Here is a table of points, one per row:
Array([-0.95, 0.38, -0.29, -0.69, 0.68, -0.56, -0.38, 0.81, 1.25, 0.90, -0.29, 0.98, 0.91, -1.38, 0.33, 0.51, 0.27, -1.07, 1.11, -0.62, 1.09, 0.33, 1.95, -1.28])
Array([-1.09, -0.37, 1.49, -1.22, -0.50, -0.15, -0.61, -0.45, -0.93, 2.14, 0.13, -0.78, 1.38, -1.68, -0.34, -0.51, -1.66, 0.59, 1.79, 0.29, 0.76, 0.53, -0.08, -0.59])
Array([1.53, -0.93, -0.12, 0.21, -0.73, 0.09, -0.79, -0.63, 0.18, 0.47, -1.16, -0.45, -0.42, -0.25, 2.16, 0.02, 0.27, -1.31, -1.10, 1.67, -0.47, -1.33, 0.10, 1.39])
Array([1.89, 1.00, -0.86, -0.76, 0.20, -1.27, -1.50, 0.21, -1.40, -0.56, -0.08, -0.43, -0.29, -1.22, 0.03, 0.50, 1.32, 0.98, -0.14, -0.36, -0.60, -1.78, -0.04, -1.54])
Array([1.28, -0.21, 1.66, -1.38, -1.59, 0.20, 2.32, 2.53, 0.05, -0.25, -0.65, -0.29, -1.23, 1.10, -0.63, 0.09, -0.32, 0.83, 1.20, -0.27, 1.45, -0.51, -0.61, -0.16])
Array([-0.38, 0.36, -0.23, -1.84, 1.07, -1.17, -0.38, -0.42, 1.04, 0.70, 0.68, 1.01, 1.22, 0.53, -0.16, -0.54, 0.02, -1.09, 0.91, -0.32, -0.28, 0.87, 2.50, 0.89])
Array([1.63, -0.83, -0.43, 0.87, -0.55, -0.67, -0.36, -1.28, -0.93, 1.05, -2.06, -0.71, 0.54, -0.06, 1.69, -0.40, 0.30, -1.42, -0.28, -0.37, 0.81, -0.82, -1.19, 1.46])
Array([-0.84, -1.10, 1.11, -1.38, -0.87, -0.65, 0.75, -0.38, 0.82, 1.10, 0.36, -0.29, 0.02, -1.55, 0.10, 0.46, -0.25, 1.20, 0.64, -0.62, -0.27, 1.84, 0.60, 0.76])
Array([-0.42, 0.89, 1.89, 0.05, 0.97, -0.17, 0.55, -0.24, -0.70, 2.03, 0.17, 0.31, 0.47, -0.85, -2.18, 0.25, -0.46, -1.90, -0.42, -2.04, -0.85, 1.02, 0.94, 0.24])
Array([2.31, 0.17, -2.09, -0.92, 0.54, -0.85, -1.18, -1.22, -0.61, 0.01, -0.74, 0.05, -1.10, -0.88, 0.05, 0.21, 1.78, 0.46, -0.09, -0.59, -0.64, 0.19, 0.25, -2.33])
Array([-0.78, -1.57, -0.53, 0.84, -2.11, -0.28, 1.37, -0.30, 0.19, -1.42, 1.29, -1.05, 0.98, 1.28, -1.23, -1.26, -0.90, -0.61, 0.35, -0.87, -0.83, -0.89, -0.26, -0.31])
Array([-0.29, 0.96, 0.27, 0.26, -0.73, -0.04, -0.69, -0.05, 1.35, -0.39, -0.23, -0.50, 1.81, 0.86, 0.24, 3.82, 0.08, 0.37, 1.20, 0.03, -1.11, 0.16, 0.53, -0.58])
Array([-1.37, 0.31, -1.03, 1.72, -0.60, 0.50, 1.73, 2.01, -0.49, -0.13, -0.17, -1.02, 0.65, -0.83, 0.61, -0.57, 1.55, 0.35, -0.76, 0.19, -1.84, 0.05, 0.28, 0.05])
Array([0.45, 0.83, -0.28, -0.43, -0.13, 0.07, -0.58, -1.24, 1.32, -0.54, 0.22, 0.94, 1.16, -0.65, -0.65, 0.49, 1.21, -0.56, -0.58, 0.74, 3.08, -0.60, -0.71, 1.22])
Array([-0.83, 0.89, -1.44, -0.87, 1.10, -0.49, -1.59, -0.50, 1.01, -1.23, 0.12, -0.89, 0.02, 0.21, -0.80, -1.00, -0.87, 0.43, 1.50, 0.23, -1.59, 0.21, -0.50, 0.26])
Array([-0.74, -0.22, 0.31, -0.32, 2.25, 0.08, 1.66, -0.71, -1.41, -1.01, -0.40, -1.32, 0.30, -0.94, 0.16, 0.69, 1.73, -0.72, -0.96, 0.37, 1.91, -0.41, -0.48, 1.91])
Array([2.16, 0.53, -0.49, 0.93, -1.43, 0.42, -0.27, -0.87, -1.23, 1.18, -0.52, 0.49, 0.99, -0.43, 0.27, 0.93, -0.09, -1.06, -0.14, -0.29, 0.17, -1.75, -1.49, 1.69])
Array([0.80, -0.69, -0.63, 1.28, 0.10, 0.70, -1.27, 1.03, 0.13, -0.04, 0.71, -1.30, -1.94, 0.85, -1.42, 0.68, 0.16, -0.43, 0.72, -0.12, 0.95, 0.43, -0.05, -0.57])
Array([-0.65, -0.94, -0.24, 1.46, -0.64, 0.39, 0.20, 1.77, 1.83, 0.78, -0.92, 0.44, -0.04, 1.35, -0.23, -2.19, 2.22, -0.62, 0.25, -0.55, -0.81, -1.31, 0.21, -0.65])
Array([0.32, -0.56, 1.55, 1.53, 1.28, 0.01, -1.83, -1.97, 0.86, 0.14, -0.67, -1.24, 1.00, -0.70, 0.58, 0.23, -0.65, 0.87, -0.95, 0.78, -0.09, 0.63, 0.13, -2.00])
Array([0.09, -2.05, -0.80, 1.19, -0.04, -1.03, 0.37, -0.27, -1.95, 1.16, 2.55, 0.30, -0.81, 0.65, -0.13, 0.78, -0.23, 0.07, -0.16, -0.66, -0.39, 1.46, -0.56, -1.21])
Array([-0.12, -0.79, -0.97, -0.34, -0.80, -0.50, -0.22, -0.07, 1.10, 1.07, 1.30, -1.32, -1.69, 0.94, -1.10, -0.60, 0.62, 0.33, -1.95, -0.47, 0.82, 0.88, 0.63, 0.06])
Array([0.24, -0.95, -0.66, -0.04, -1.21, -0.62, 0.37, 0.33, 0.34, -1.45, -1.46, 1.64, -0.14, -0.54, 0.42, -0.75, -0.67, -0.81, -0.64, 0.57, -1.55, 1.61, -0.76, -0.04])
Array([0.62, 1.75, 0.62, 0.32, -1.39, 3.13, 1.12, -0.57, -0.51, -0.11, -0.91, 0.14, -1.32, 0.14, -0.24, -0.85, -0.28, -0.51, 0.52, 1.82, -0.02, 1.48, 0.19, -0.03])
Array([0.90, 0.92, -0.60, 1.26, 0.35, 0.65, 0.59, -0.41, -0.25, 0.17, 1.35, 1.41, 0.93, 0.55, 1.22, -2.40, -0.22, 2.69, 0.06, -1.76, 1.04, 0.68, -0.66, -0.35])
Array([-0.09, 0.81, 1.01, -1.16, 0.20, -0.62, -0.22, 0.07, 1.01, 0.73, 1.22, 0.07, 0.26, -2.23, -0.45, -1.03, -1.05, 0.41, 1.90, 0.57, -0.75, 0.66, 0.99, 1.23])
Array([-1.01, -0.18, 0.18, -1.02, 0.34, 0.22, 1.30, 0.29, 1.83, 1.15, 0.16, -0.24, -1.05, -2.43, -0.29, 1.50, -0.79, -0.06, -0.45, -1.01, -1.17, 0.23, 0.09, 0.33])
Array([0.84, -0.29, 0.74, 0.40, 1.41, -0.53, 0.04, 0.06, 0.68, -0.76, -1.34, 0.00, 0.88, 1.76, 1.63, 1.44, -0.67, 1.55, 0.50, -0.37, -0.05, 0.31, 2.43, -0.01])
Array([-0.22, -1.00, 0.78, 0.03, -1.40, -0.85, 1.24, 0.75, -0.05, -0.44, 2.10, -0.49, 0.08, 0.55, -0.34, 0.01, -0.66, -0.31, -2.56, -0.27, -0.79, 0.39, -1.29, -1.58])
Array([-0.75, 0.45, -1.56, -0.67, -0.90, 3.83, -0.82, -0.02, -0.73, -0.40, 0.23, -0.35, -0.46, -0.42, 2.67, -0.57, 0.15, -0.94, 0.22, -1.60, 1.04, -0.44, -0.34, 0.80])
Array([1.47, 0.86, 0.42, 0.29, -0.40, -0.30, -1.04, 1.21, 0.86, -1.80, -0.17, -0.30, 1.98, -0.59, -0.20, 1.07, -0.77, 0.72, -0.04, -0.39, -0.31, 0.97, 1.70, 0.90])
Array([-0.86, 0.75, -1.29, -0.28, 0.79, -0.48, -0.90, -1.18, 0.06, 0.44, -2.06, -0.93, -0.32, 0.72, -1.42, -0.32, -1.42, 1.61, -0.10, -1.03, -0.39, 0.87, -1.33, 0.47])
Array([-0.93, -0.43, -1.07, -0.40, -0.01, -0.42, 0.64, 0.66, -0.56, -0.32, 1.09, -1.20, -0.85, 1.31, -0.27, -0.77, -1.20, -1.68, -0.85, -0.82, -0.36, 0.58, 0.32, -1.00])
Array([-1.82, -0.48, -0.53, 0.69, -1.67, -0.84, -0.34, -0.98, -1.96, -1.11, -0.27, 1.32, -0.50, 0.60, -0.31, 0.31, 0.96, 0.91, -0.40, 2.65, 1.13, -0.21, 1.18, 1.43])
Array([0.22, -0.73, -0.32, -0.73, 0.78, 1.35, 1.64, 0.26, -0.58, 0.08, 0.13, -0.83, 0.37, 1.25, -1.61, -1.17, 0.37, 0.04, -0.60, 1.37, 0.15, 0.16, 0.01, -1.41])
Array([0.17, -1.75, 0.31, 0.19, 0.49, 3.37, -0.30, 0.74, -0.69, -1.46, -0.24, 2.13, -0.39, -1.56, -1.66, 0.09, -0.67, -0.16, 0.10, 0.75, 0.38, -0.50, -0.60, 0.33])
Array([-2.16, 0.54, -0.54, 0.24, -0.71, -0.32, -0.68, 2.64, -0.71, -0.32, -1.33, 0.88, 0.14, 0.22, 0.73, -0.42, 0.34, -0.32, 0.58, 1.24, -0.40, 1.09, -1.27, 0.33])
Array([-0.39, -1.00, 3.27, 0.34, 0.25, -0.29, -0.79, -1.21, -0.33, -1.35, 0.02, 1.18, -0.20, 0.85, 0.91, 0.10, 3.55, 0.08, 0.38, -1.19, -0.61, 0.11, -1.27, 0.66])
Array([0.06, 1.28, 1.11, -0.11, 1.00, 1.02, 0.83, -1.33, 0.58, -0.60, -0.07, -0.19, 0.58, 0.25, 0.11, 1.66, 0.55, -1.91, -0.57, 0.47, 1.00, -0.87, -0.49, 0.59])
Array([-0.99, 0.06, 0.14, 0.24, 1.06, -1.94, 1.00, -0.43, 1.13, -0.66, -0.31, -0.14, 0.14, -0.54, 1.07, -0.55, -0.95, -0.11, 3.06, 0.91, -0.32, -1.57, -1.13, -1.05])
Array([0.54, -0.44, 0.62, 0.60, 0.71, -0.36, -1.85, 2.12, -0.58, 0.03, 0.85, -1.66, -1.37, 0.94, -0.62, 0.15, -0.64, -0.71, -0.56, 0.91, 0.70, -0.11, 0.49, -0.05])
Array([-0.88, 1.30, 0.41, 1.59, -0.60, -1.40, 1.26, -0.82, -0.66, -1.61, -0.27, 2.28, -2.38, 0.41, 0.25, 0.29, -0.01, -0.41, 0.52, 0.94, 1.66, -1.11, 0.87, -0.27])
Array([-0.57, 0.63, -0.27, 0.40, 0.88, 0.80, -1.42, -0.78, -0.15, 1.74, 0.77, -0.14, -0.70, 1.00, -0.58, -0.28, -0.73, 2.12, -0.92, -0.51, -1.12, -1.86, 1.03, 0.14])
Array([0.35, 1.02, -0.11, -1.21, 1.45, 0.40, 0.31, 0.58, 0.54, -0.49, 0.17, 1.00, -0.04, 0.60, 0.88, -0.08, -1.60, 2.47, -2.21, -1.29, 0.14, -0.73, -1.22, -0.16])
Array([1.23, 0.83, -0.49, -1.15, 1.08, -0.45, 0.70, 0.25, -0.75, 1.38, 0.70, 1.50, 0.43, 0.80, 0.75, 0.03, 0.30, -0.40, -0.06, 1.89, -0.67, -0.94, -1.09, 0.04])
These points spread out most along one direction. How many in every 100 of the points above lie lower along it than each point below? Round to a whole number. More than half of the points above lie lower than the first one.
Array([0.90, 0.92, -0.60, 1.26, 0.35, 0.65, 0.59, -0.41, -0.25, 0.17, 1.35, 1.41, 0.93, 0.55, 1.22, -2.40, -0.22, 2.69, 0.06, -1.76, 1.04, 0.68, -0.66, -0.35]) 49
Array([-0.09, 0.81, 1.01, -1.16, 0.20, -0.62, -0.22, 0.07, 1.01, 0.73, 1.22, 0.07, 0.26, -2.23, -0.45, -1.03, -1.05, 0.41, 1.90, 0.57, -0.75, 0.66, 0.99, 1.23]) 98
Array([-0.78, -1.57, -0.53, 0.84, -2.11, -0.28, 1.37, -0.30, 0.19, -1.42, 1.29, -1.05, 0.98, 1.28, -1.23, -1.26, -0.90, -0.61, 0.35, -0.87, -0.83, -0.89, -0.26, -0.31]) 53
Array([0.22, -0.73, -0.32, -0.73, 0.78, 1.35, 1.64, 0.26, -0.58, 0.08, 0.13, -0.83, 0.37, 1.25, -1.61, -1.17, 0.37, 0.04, -0.60, 1.37, 0.15, 0.16, 0.01, -1.41]) 42
Array([0.54, -0.44, 0.62, 0.60, 0.71, -0.36, -1.85, 2.12, -0.58, 0.03, 0.85, -1.66, -1.37, 0.94, -0.62, 0.15, -0.64, -0.71, -0.56, 0.91, 0.70, -0.11, 0.49, -0.05]) 51
Array([-0.29, 0.96, 0.27, 0.26, -0.73, -0.04, -0.69, -0.05, 1.35, -0.39, -0.23, -0.50, 1.81, 0.86, 0.24, 3.82, 0.08, 0.37, 1.20, 0.03, -1.11, 0.16, 0.53, -0.58]) 78
Array([-1.09, -0.37, 1.49, -1.22, -0.50, -0.15, -0.61, -0.45, -0.93, 2.14, 0.13, -0.78, 1.38, -1.68, -0.34, -0.51, -1.66, 0.59, 1.79, 0.29, 0.76, 0.53, -0.08, -0.59]) 93
Array([0.17, -1.75, 0.31, 0.19, 0.49, 3.37, -0.30, 0.74, -0.69, -1.46, -0.24, 2.13, -0.39, -1.56, -1.66, 0.09, -0.67, -0.16, 0.10, 0.75, 0.38, -0.50, -0.60, 0.33]) 20
Array([-1.82, -0.48, -0.53, 0.69, -1.67, -0.84, -0.34, -0.98, -1.96, -1.11, -0.27, 1.32, -0.50, 0.60, -0.31, 0.31, 0.96, 0.91, -0.40, 2.65, 1.13, -0.21, 1.18, 1.43]) 7
Array([-0.39, -1.00, 3.27, 0.34, 0.25, -0.29, -0.79, -1.21, -0.33, -1.35, 0.02, 1.18, -0.20, 0.85, 0.91, 0.10, 3.55, 0.08, 0.38, -1.19, -0.61, 0.11, -1.27, 0.66]) 18
Array([-0.57, 0.63, -0.27, 0.40, 0.88, 0.80, -1.42, -0.78, -0.15, 1.74, 0.77, -0.14, -0.70, 1.00, -0.58, -0.28, -0.73, 2.12, -0.92, -0.51, -1.12, -1.86, 1.03, 0.14]) 73
Array([0.32, -0.56, 1.55, 1.53, 1.28, 0.01, -1.83, -1.97, 0.86, 0.14, -0.67, -1.24, 1.00, -0.70, 0.58, 0.23, -0.65, 0.87, -0.95, 0.78, -0.09, 0.63, 0.13, -2.00]) 71
Array([-0.42, 0.89, 1.89, 0.05, 0.97, -0.17, 0.55, -0.24, -0.70, 2.03, 0.17, 0.31, 0.47, -0.85, -2.18, 0.25, -0.46, -1.90, -0.42, -2.04, -0.85, 1.02, 0.94, 0.24]) 87
Array([-0.38, 0.36, -0.23, -1.84, 1.07, -1.17, -0.38, -0.42, 1.04, 0.70, 0.68, 1.01, 1.22, 0.53, -0.16, -0.54, 0.02, -1.09, 0.91, -0.32, -0.28, 0.87, 2.50, 0.89]) 91
Array([0.80, -0.69, -0.63, 1.28, 0.10, 0.70, -1.27, 1.03, 0.13, -0.04, 0.71, -1.30, -1.94, 0.85, -1.42, 0.68, 0.16, -0.43, 0.72, -0.12, 0.95, 0.43, -0.05, -0.57]) 44
